In the data rows, 500 means zero.
Here are some points, each followed by its number:
{622, 640, 557, 510, 486, 540, 560, 557, 507, 584, 520, 517, 567, 384, 309, 424, 485, 618, 475,
 506, 517, 520, 454, 483} 0
{524, 467, 383, 611, 767, 642, 474, 503, 588, 317, 434, 458, 477, 740, 383, 370, 608, 572, 551,
 455, 401, 568, 685, 518} 1
{496, 543, 488, 478, 499, 544, 589, 492, 545, 514, 518, 472, 587, 409, 528, 499, 430, 506, 458,
 450, 502, 474, 517, 495} 2
{523, 590, 579, 428, 486, 536, 533, 535, 501, 564, 582, 482, 520, 469, 428, 442, 524, 489, 461,
 555, 507, 451, 522, 551} 3
{453, 416, 453, 646, 487, 508, 395, 490, 510, 414, 432, 455, 344, 570, 491, 470, 484, 463, 542,
 429, 477, 600, 488, 514} 4
{410, 396, 441, 743, 480, 498, 257, 431, 510, 372, 470, 468, 275, 617, 462, 420, 569, 448, 562,
 446, 456, 677, 521, 522} 5
{513, 529, 500, 480, 509, 536, 610, 498, 530, 527, 501, 465, 574, 404, 512, 481, 437, 517, 454,
 486, 497, 454, 536, 504} 6
{613, 413, 521, 611, 519, 582, 561, 428, 540, 638, 510, 504, 281, 531, 449, 503, 385, 662, 531,
 591, 449, 611, 453, 588} 7
{504, 524, 558, 426, 497, 504, 555, 499, 517, 561, 532, 530, 562, 436, 510, 485, 517, 496, 502,
 517, 539, 501, 536, 491} 8
{490, 457, 450, 498, 462, 548, 507, 590, 466, 464, 585, 456, 433, 452, 499, 472, 317, 484, 515,
 461, 462, 481, 496, 506} 9
{410, 564, 556, 726, 486, 597, 474, 389, 383, 693, 487, 409, 463, 508, 483, 563, 429, 707, 356,
 481, 340, 488, 379, 667} 10
{184, 425, 374, 635, 542, 224, 300, 571, 762, 215, 479, 336, 309, 566, 493, 852, 411, 662, 506,
 335, 130, 764, 337, 553} 11
{535, 562, 214, 688, 640, 483, 376, 382, 360, 405, 430, 433, 533, 747, 580, 433, 535, 524, 470,
 526, 191, 463, 622, 500} 12
{518, 509, 509, 529, 509, 508, 566, 504, 529, 507, 469, 489, 550, 442, 519, 486, 400, 513, 474,
 465, 494, 478, 532, 499} 13
{408, 521, 594, 466, 384, 147, 189, 523, 297, 517, 467, 699, 558, 657, 572, 555, 943, 423, 781,
 790, 595, 644, 540, 166} 14
{455, 574, 472, 577, 440, 575, 529, 541, 476, 540, 484, 393, 479, 487, 398, 451, 452, 516, 443,
 466, 461, 490, 465, 560} 15
{438, 438, 255, 793, 416, 327, 639, 810, 639, 665, 313, 525, 577, 706, 524, 476, 441, 332, 645,
 589, 376, 647, 453, 530} 16
{455, 604, 574, 470, 513, 510, 699, 647, 600, 488, 503, 413, 662, 470, 453, 592, 493, 572, 526,
 291, 469, 515, 528, 483} 17
{516, 547, 565, 406, 483, 495, 495, 492, 496, 539, 526, 528, 542, 425, 561, 442, 568, 474, 510,
 555, 539, 457, 493, 469} 18
{501, 587, 575, 412, 453, 473, 517, 497, 470, 569, 630, 534, 576, 382, 533, 486, 526, 421, 519,
 590, 578, 447, 448, 439} 19
{455, 490, 560, 381, 442, 352, 343, 442, 441, 562, 572, 646, 422, 472, 517, 495, 724, 416, 730,
 580, 608, 505, 591, 433} 20
{497, 598, 578, 395, 505, 465, 608, 552, 561, 469, 469, 473, 566, 436, 460, 557, 480, 563, 514,
 441, 488, 491, 508, 524} 21
{469, 502, 733, 656, 476, 147, 662, 598, 657, 369, 591, 221, 321, 568, 636, 611, 707, 349, 418,
 206, 429, 320, 406, 434} 22
{659, 580, 972, 245, 462, 112, 261, 623, 231, 240, 307, 943, 514, 908, 777, 714, 950, 308, 819,
 883, 755, 413, 290, 440} 23
{540, 491, 592, 614, 475, 515, 548, 498, 554, 519, 583, 518, 492, 534, 535, 475, 318, 550, 453,
 481, 490, 471, 501, 575} 24
{462, 436, 480, 470, 581, 491, 583, 426, 591, 562, 459, 541, 475, 379, 465, 394, 405, 552, 582,
 584, 606, 601, 564, 522} 25
{493, 438, 755, 431, 509, 333, 348, 508, 379, 548, 560, 595, 414, 587, 494, 377, 636, 499, 656,
 617, 565, 590, 506, 365} 26
{510, 537, 515, 500, 513, 529, 607, 511, 507, 516, 497, 466, 586, 431, 522, 489, 393, 500, 453,
 486, 519, 444, 524, 488} 27
{372, 624, 498, 442, 395, 674, 653, 640, 399, 643, 610, 534, 634, 286, 420, 643, 224, 622, 255,
 283, 627, 390, 457, 607} 28
{571, 556, 327, 619, 508, 575, 598, 498, 450, 325, 498, 353, 591, 397, 590, 390, 508, 578, 375,
 586, 374, 539, 578, 479} 29
{509, 538, 533, 451, 513, 549, 597, 516, 525, 537, 535, 451, 592, 433, 512, 501, 472, 507, 472,
 479, 499, 485, 554, 502} 30
{603, 712, 756, 424, 536, 283, 486, 425, 516, 438, 390, 518, 764, 477, 490, 435, 429, 443, 492,
 798, 754, 226, 475, 375} 31
{510, 512, 475, 525, 518, 551, 587, 518, 517, 515, 489, 463, 553, 431, 538, 504, 404, 515, 467,
 463, 520, 474, 512, 505} 32
{536, 700, 620, 483, 529, 448, 706, 634, 591, 388, 467, 304, 541, 551, 489, 540, 346, 622, 598,
 223, 468, 402, 491, 569} 33
{547, 542, 546, 514, 546, 519, 567, 547, 501, 533, 617, 494, 657, 348, 409, 465, 565, 608, 357,
 487, 497, 412, 468, 469} 34
{514, 519, 488, 500, 496, 491, 595, 515, 527, 489, 519, 465, 587, 452, 542, 577, 400, 560, 449,
 479, 485, 419, 528, 521} 35
{485, 514, 464, 516, 501, 520, 577, 530, 519, 523, 493, 470, 565, 447, 529, 495, 404, 511, 449,
 450, 492, 472, 513, 502} 36
{513, 526, 621, 375, 473, 453, 465, 488, 469, 533, 531, 590, 497, 506, 524, 474, 691, 419, 611,
 571, 569, 533, 506, 469} 37
{505, 528, 512, 474, 509, 529, 576, 521, 528, 544, 522, 454, 594, 432, 521, 479, 432, 520, 467,
 480, 493, 474, 554, 510} 38
{472, 573, 487, 452, 516, 539, 580, 484, 488, 600, 564, 467, 571, 431, 501, 526, 396, 541, 375,
 448, 496, 442, 521, 500} 39
Which point above is nearest to each new point? Its number follows each.
{680, 513, 590, 481, 561, 571, 644, 434, 557, 652, 473, 496, 442, 403, 521, 529, 355, 700, 415,
 622, 420, 577, 501, 575} 7
{459, 452, 444, 615, 504, 524, 472, 492, 505, 435, 460, 466, 426, 511, 511, 471, 443, 468, 512,
 457, 475, 558, 502, 503} 4
{601, 490, 572, 486, 552, 549, 603, 382, 564, 649, 546, 478, 431, 429, 441, 503, 487, 671, 521,
 567, 490, 550, 523, 542} 7
{482, 377, 293, 653, 517, 519, 573, 526, 419, 478, 445, 583, 543, 516, 460, 461, 373, 457, 353,
 372, 449, 548, 471, 510} 36
{490, 616, 595, 755, 541, 542, 630, 476, 356, 407, 543, 508, 545, 464, 619, 395, 312, 608, 365,
 496, 376, 440, 409, 516} 24
{333, 275, 410, 848, 447, 452,   0, 301, 530, 330, 472, 477,  59, 701, 355, 323, 739, 367, 621,
 472, 396, 892, 529, 501} 5
{504, 535, 646, 378, 458, 463, 473, 460, 466, 534, 534, 610, 504, 508, 522, 488, 687, 436, 601,
 566, 577, 511, 514, 483} 37
{443, 511, 152, 418, 306, 483, 888, 806, 881, 608, 276, 542, 551, 815, 416, 675, 650,  97, 571,
 448, 541, 498, 334, 846} 16
{462, 451, 430, 614, 493, 508, 455, 474, 520, 429, 466, 465, 422, 538, 516, 464, 459, 478, 497,
 442, 478, 556, 512, 531} 4
{560, 372, 218, 335, 610, 566, 460, 546, 504, 682, 544, 438, 669, 547, 320, 676, 462, 582, 478,
 458, 612, 340, 623, 464} 39
{486, 537, 585, 399, 494, 515, 516, 483, 513, 569, 554, 535, 555, 446, 517, 478, 555, 448, 530,
 526, 545, 495, 542, 486} 8
{546, 375, 632, 327, 391, 253, 219, 625, 336, 419, 529, 880, 322, 677, 532, 539, 842, 320, 798,
 713, 576, 510, 480, 512} 20
{454, 315, 355, 509, 600, 485, 480, 434, 577, 557, 426, 544, 419, 472, 395, 399, 402, 576, 624,
 556, 619, 656, 581, 515} 25
{613, 476, 489, 586, 538, 591, 585, 444, 555, 643, 492, 488, 367, 465, 466, 508, 404, 665, 513,
 568, 475, 569, 486, 551} 7
{459, 393, 581, 337, 550, 489, 514, 385, 423, 508, 470, 625, 616, 396, 550, 553, 600, 402, 728,
 575, 528, 519, 570, 428} 37
{498, 448, 429, 618, 486, 515, 449, 472, 516, 425, 447, 447, 391, 546, 517, 463, 476, 499, 525,
 443, 497, 569, 506, 536} 4
{571, 538, 620, 356, 522, 492, 268, 559, 463, 448, 481, 583, 479, 426, 637, 365, 589, 524, 549,
 632, 556, 365, 341, 416} 18
{535, 486, 865, 141, 329, 301, 144, 601, 203, 387, 373, 935, 260, 868, 656, 485, 999, 172, 936,
 755, 802, 566, 262, 422} 23
{447, 317, 459, 802, 477, 506, 154, 329, 530, 430, 460, 487,  59, 668, 362, 381, 644, 497, 606,
 521, 418, 846, 518, 553} 5
{520, 537, 619, 331, 490, 464, 437, 462, 413, 532, 502, 641, 492, 574, 540, 471, 766, 367, 618,
 630, 558, 520, 491, 466} 37
{452, 424, 452, 657, 483, 500, 362, 478, 522, 396, 448, 468, 338, 567, 495, 456, 495, 450, 531,
 462, 463, 625, 491, 516} 4
{514, 432, 432, 460, 501, 537, 533, 580, 507, 495, 506, 505, 526, 507, 465, 500, 362, 534, 444,
 386, 454, 479, 525, 580} 36
{545, 856,  26, 507, 576, 677, 518, 302, 581, 586, 372, 352, 454, 525, 177, 920, 180, 583, 761,
 504, 569, 155, 577, 599} 35
{451, 503, 436, 567, 551, 586, 581, 687, 551, 519, 516, 454, 709, 463, 534, 562, 486, 619, 480,
 285, 397, 528, 529, 400} 17
{419, 543, 482, 533, 407, 455, 475, 530, 428, 546, 663, 444, 458, 377, 519, 488, 314, 485, 390,
 501, 547, 442, 343, 374} 9
{436, 587, 625, 498, 447, 530, 565, 434, 486, 677, 524, 476, 580, 450, 391, 477, 569, 455, 531,
 508, 443, 487, 495, 593} 3
{663, 391, 454, 594, 545, 586, 564, 358, 550, 660, 493, 494, 224, 523, 409, 529, 453, 757, 531,
 625, 454, 653, 453, 568} 7
{525, 585, 544, 497, 503, 479, 507, 593, 551, 455, 515, 321, 442, 608, 506, 459, 524, 412, 340,
 438, 369, 368, 429, 528} 15
{405, 148, 438, 991, 482, 529,   0, 130, 587, 388, 516, 479,   0, 750, 241, 254, 824, 518, 681,
 586, 311, 999, 504, 572} 5
{537, 570, 421, 345, 565, 461, 400, 392, 333, 517, 442, 666, 613, 689, 607, 499, 872, 399, 556,
 761, 357, 458, 591, 460} 37
{565, 453, 798, 329, 453, 290,  76, 675, 233, 421, 389, 883, 315, 757, 728, 366, 990, 312, 883,
 862, 656, 512, 267, 315} 23
{685, 551, 881, 468, 452, 463, 590, 490, 605, 622, 603, 638, 489, 482, 667, 516, 341, 591, 349,
 633, 436, 520, 518, 697} 24
{518, 529, 562, 633, 500, 537, 577, 528, 460, 476, 465, 527, 521, 445, 517, 388, 373, 536, 476,
 464, 478, 530, 450, 466} 13
{441, 521, 509, 641, 460, 515, 457, 477, 481, 472, 431, 460, 497, 513, 461, 440, 406, 472, 485,
 485, 514, 481, 476, 545} 15
{523, 295, 128, 279, 712, 514, 397, 505, 437, 729, 576, 437, 710, 683, 306, 668, 511, 656, 331,
 467, 581, 323, 641, 403} 39
{458, 442, 403, 548, 504, 510, 513, 512, 429, 448, 588, 506, 491, 405, 522, 486, 408, 421, 506,
 523, 525, 473, 428, 397} 9
{637, 446, 624, 430, 521, 548, 547, 383, 530, 712, 550, 590, 333, 479, 423, 500, 588, 621, 584,
 688, 502, 608, 483, 542} 7
{608, 476, 548, 558, 507, 504, 627, 456, 569, 593, 536, 444, 355, 499, 462, 544, 458, 614, 495,
 512, 454, 523, 481, 552} 7
{534, 540, 548, 613, 566, 465, 499, 502, 461, 383, 390, 451, 669, 444, 547, 393, 283, 505, 472,
 592, 624, 322, 509, 406} 27
{493, 444, 449, 520, 539, 473, 552, 498, 586, 535, 492, 515, 462, 357, 418, 435, 393, 573, 524,
 602, 611, 621, 535, 559} 25
{567, 588, 499, 402, 669, 630, 593, 538, 601, 429, 493, 426, 465, 547, 378, 366, 508, 555, 496,
 518, 560, 424, 599, 556} 3
{617, 475, 691, 166, 431, 281, 145, 372, 357, 407, 292, 999, 368, 705, 589, 671, 911, 384, 820,
 672, 596, 601, 236, 399} 23
{426, 332, 401, 818, 454, 485, 206, 475, 532, 357, 468, 446, 184, 607, 383, 474, 600, 451, 508,
 450, 437, 762, 487, 542} 5
{553, 445, 811, 125, 401, 301, 149, 582, 162, 421, 392, 956, 276, 911, 632, 534, 999, 145, 997,
 783, 778, 546, 302, 417} 23
{637, 499, 372, 262, 427, 442, 463, 423, 616, 412, 295, 666, 496, 385, 568, 724, 330, 812, 326,
 484, 285, 457, 345, 486} 35
{448, 558, 534, 341, 547, 589, 646, 514, 492, 592, 584, 427, 629, 455, 515, 453, 489, 396, 270,
 599, 316, 399, 413, 508} 39
{645, 518, 753, 584, 409, 589, 316, 608, 594, 510, 644, 549, 499, 391, 665, 304, 155, 735, 282,
 600, 508, 240, 295, 546} 24
{355, 436, 428, 600, 578, 539, 609, 662, 530, 612, 596, 509, 796, 390, 507, 631, 482, 582, 639,
 261, 318, 628, 627, 358} 17
{491, 524, 479, 569, 594, 590, 514, 558, 411, 456, 641, 500, 638, 303, 362, 485, 632, 622, 270,
 484, 473, 390, 444, 492} 34
{574, 528, 565, 417, 718, 636, 609, 499, 631, 428, 463, 456, 497, 563, 339, 332, 534, 571, 516,
 502, 563, 415, 607, 599} 3
{476, 527, 339, 589, 480, 518, 490, 583, 522, 522, 440, 459, 431, 514, 515, 495, 440, 523, 475,
 487, 412, 456, 434, 575} 15
{441, 426, 598, 646, 450, 343, 527, 555, 481, 385, 604, 314, 368, 633, 473, 465, 536, 386, 501,
 290, 466, 446, 390, 478} 4
{590, 472, 427, 524, 525, 611, 702, 549, 552, 466, 639, 408, 383, 570, 523, 546, 371, 453, 569,
 481, 447, 431, 541, 542} 9
